One turn moves each row of this set onto another row. After a few examples, where does it send each row asked below?
Ful: [-21 -35  17 -15  25 -12 -15  -8  22  63  12 -30]
mubir: [-23 -42  30 -10  18 -17  -3 -16  23  57  12 -31]
kipeb: [-37  52 -18  -4   8 -43  -3 -16   3 -53 -30  -3]
Kolom: [ 15 -16 -41 -42  13  -3  -8   4 -11  23  25  32]
Novu: [ -9   2  44 -31   8   5  18  -4  47  14   3  57]
rinaf: [-19 -37  18 -21  40  -7  -6 -14  30  52   6 -29]
neta: [-62  24  50 -25  32 -19 -30 -33   6  16 -28   4]
Devag: [-14   3  44 -34  14  13  13   0  34  11  -5  57]
tof: [ 32  17 -25  27  -5 -47 -35  -5 -35  -4 -13 -10]
Rogal: [-11 -41  26 -22  19 -22  -7  -7  28  61  14 -21]
Veput: [ 11  23  20  35  -6 -34  34   1 -45  -6   7 -21]
bav: [  4  30  56  36  -8 -40 -10  -9  28 -15 -38  17]
zin: [ 19 -27  -6 -21  12  19   0  16 -36 -19 -10 -16]
popef: [-37  53 -19  -7  19 -36   9 -30   4 -48 -29 -13]
kek: [-10 -14 -53  12  12 -35  20 -12  32  -1   8 -36]
kod: [  9  -8 -40 -41  13  -1  -9  14 -12  27  26  20]
pifo: [-17 -37  21 -21  15 -23 -14 -28  35  62   5 -27]
num: [-21   2  36 -37  16  19  17  -2  33  15  -1  52]
novog: [ -5   1  45 -26   4  25   9  -7  45  10   4  46]
gubo: [ 15 -13 -40 -28  15  -6  -9  -1 -23  39  24  15]
zale: [ -3  36  51  32 -25 -27 -19 -15  32 -13 -37  18]
kaba: [-19 -44  24 -53 -30  -2 -21  -3  14   7 -12  25]
Mab: [-11 -15 -52  13   0 -30  12  -1  41  -5  -2 -39]
tun: [ 20 -13 -31 -34  17  -2  -9   2 -20  37  26  22]
sud: [ 29  13 -25  37 -13 -51 -30  -1 -24   3 -16 -15]
savu: [ -4 -24 -50   3  -8 -39  16   0  37  -9   2 -29]
lebi: [ -5  35  57  35 -18 -35 -11   0  28 -11 -34   7]
vafin: [-55  28  55 -22  34 -20 -21 -31 -21  11 -20  -2]
mugin: [-18 -30 -46   7  -6 -30  21  -6  38  -6   4 -32]
tupip: [-48  37  52 -28  35 -26 -13 -40  -6  25 -15  -1]
bipa: [ 14  32  17  23  -5 -50  35  -6 -36 -22   4 -13]
Batuf: [-32 -36  16 -40 -35   9 -19   0   6   1 -18  31]
ruge: [-36  18  52  -4 -44 -55   9 -23   2  11  -2  33]
Dena: [ 25  29 -25  28  -9 -45 -37   6 -33   1 -12 -17]
solim: [-19   0  43 -28   2  12  15  11  48  16   5  44]
Mumom: [-59  38  50 -29  35 -13 -22 -25  -3  22 -17   5]
voz: [-50  39 -23  -5  11 -34   4 -23   0 -49 -27  -3]
sota: [ -4 -20 -49  -5   0 -28  13 -16  45 -11  -9 -38]
muro: [ 33 -29 -13 -26  12   3   4  12 -26 -27  -6 -21]
firel: [-48  56 -19   0   9 -33   4 -18  14 -45 -30  -4]
Dapep: [ 22  18 -26  36 -16 -46 -29  -9 -20   4 -22 -18]
fotim: [ 26  30 -29  31 -20 -42 -31 -10 -26   1  -5  -8]
luz: [ -3  30  50  35 -18 -34  -7  -8  34 -22 -41  21]
pedup: [-13  34  51  33 -14 -29  -2 -10  34 -22 -46  19]
mozir: [-44  35  62 -28  36 -22 -20 -22  -7  13 -16   5]
datu: [-52  52 -20   6   6 -48   1 -30  11 -33 -26  -4]
muba: [-43  12  42  14 -55 -46  15 -11   3  14   0  31]
Sir: [ 21  -6 -40 -28  13   7  -4   0 -11  29  32  22]

bav -> tof
Ful -> Mumom
And these:
lebi -> Dena
muba -> Veput
zale -> fotim
vafin -> voz
bipa -> muro
tupip -> popef
Devag -> luz
kipeb -> savu
datu -> kek

